In the rows, zero is written as 128.
One turn or mirror swaps these rows in pairs. Which row does each one swap with?
The rows were stretched afterwards, more along some directions than others.
J_603: [138 143 136 138 153 132 153 128 148 127 137 124 113 136 129 129 106 109
 154]
J_228: [162 101 131 145 139 142 137 108 145 136 137 105 141 139 133 120 127 113
  92]
J_259: [132 106  90 118 106 119 102 131 107 110 134 114 126 128 115 136 138 132
  92]
J_707: [159 105 143 120 123  99 151 117 138 129 115 124 127 145 150 146 143 117
  86]
J_759: [ 94 123 140 118 116 142 126 133 118 137 123 146 124 106 113 135 145 158
 155]
J_742: [116 108 114 124 121 135 104 127 132  93 126 111 154 115 104 104 165 134
 101]
J_121: [105 116 126 139 108 152 110 100 140 144 108 132 129 116 113 132 134 128
 105]
J_539: [160  92 152 135 152 126 144 127 132 159 118 117 157 129 140 112 150 124
 140]
J_648: [130 143 151 113 133 139 117  82 118 116 175 132 138 122 110 123 148 142
 125]
J_954: [111 111 101 137  95 113 111 119 120 160 117 121 114 121 130 148 124 128
 109]
J_111: [133 122 117 137 127 129 150 141 123 131 125 120  92 137 117 129 112 114
 136]
J_943: [192 127 134 137 129 132 127  84 117 116 136 118 139 166 151 107 134 114
  87]
J_248: [134 108 116 132 120 122 163 135 133 142 107 120 123 139 120 149 137  97
 110]
J_807: [ 84 142 122 131 146 127 129 155 148 104 146 120 113  91  97 132 158 137
 146]
J_610: [150  96 118 130 124  93 116 122 130 141 127 124 133 148 141 157 115 124
  94]
J_77: [141 113 105 129 121  96  95 147 120 133 139 131 132 154 149 108 132 140
  95]
J_503: [113  78 110 157 151 131 142 168 154 115 136  94 130 122 101  95 157 115
 115]
J_899: [132 100 107 131 133 114 118 110 127 144 153 110 140 128 108 126 143 106
 103]
J_994: [ 82 115 132 126 109 137 126 117 124 143 125 134 107  91  91 150 146 141
 143]
J_72: [135 114 133 118 119 168 137 112 150 136 112 117 122 111 122 139 148 111
 105]
J_257: [142 159 115 131 131 112 111 106 118 121 169 136 118 159 137 136 106 122
 110]
J_404: [140  80 120 119 119 105 140 141 141 129 124 134 122 147 137 135 139 120
  94]
J_437: [147 146 128 143 129 149 104  86 118 123 141 105 144 126 133 106 151 124
 102]
J_682: [107 122 111 138 152 109 149 155 131 101 158 125  89 130  98 140 109 118
 143]
J_399: [109 112 162 119 135 144 139 128 132 109 152 135 139 108 115 113 157 164
 124]
J_265: [ 97 102 116 132 114 129 101 128 113 127 119 112 102 104  94 131 141 141
 111]
J_620: [152 143 135 115 135 126 101 101 132 128 144 132 117 134 159 128 108 146
 142]
J_642: [167 117 118 140 149 123 111 123 116 126 145 115 134 146 148  89 124 131
 140]
J_931: [122  99 129 119 147 119 157 138 118 104 161 103 119 103 111 120 152 135
 156]
J_536: [137 140 114 132 161 149 111 116 122 101 152 110 113 122 116 106 120 132
 156]
J_675: [140  99 102 136 128 111 110 118 119 142 136 123 110 152 107 152 106 118
  91]
J_788: [150 119 134 123 145  89 125 155 129 102 138 131 134 147 136 124 124 142
 143]
J_997: [130 140 115 135 135 118 136 141 122 138 142 110 105 122 139 124 109 129
 165]
J_644: [141  71 113 113  95  82 115 136  93 146 124 126 102 145 134 151 121 149
  94]
J_73: [143 134 118 125 151 143 110 129 126  98 150 106 132 128 139  96 121 138
 140]
J_705: [157 131 127 111 139 105 111 153  98 108 147 117 114 127 141 126 120 160
 166]
J_723: [126 101 105 127 132 133 134 119 139 138 135 134 146 143 121 120 137 102
  99]
J_415: [118 117 112 141 117 116 105 163 127 125 113 128 106 132 124 127 134 147
  99]
J_623: [130 111 132 141 155 120 136 135 146 124 147 100 163 104 124 102 183 121
 127]
J_420: [146 121 165 121 137 148 138 138 140 138 127 151 112 126 145 140 117 155
 159]
J_477: [151 107 139 114  99 125 137 110 114 161 116 123 109 123 139 159 137 133
  87]
J_276: [ 91  97 116 126 128  88 104 153 145 132 133 136 109 118 121 143 142 146
 141]
J_490: [139 141 150 114 133 147 147 123 118 122 150 134 106 111 142 129 130 155
 152]
J_614: [124  81 167 122 147 136 149 144 141 128 137 115 144  95 117 109 176 150
 149]

J_399 is swapped with J_707
J_705 is swapped with J_259
J_623 is swapped with J_77
J_644 is swapped with J_931

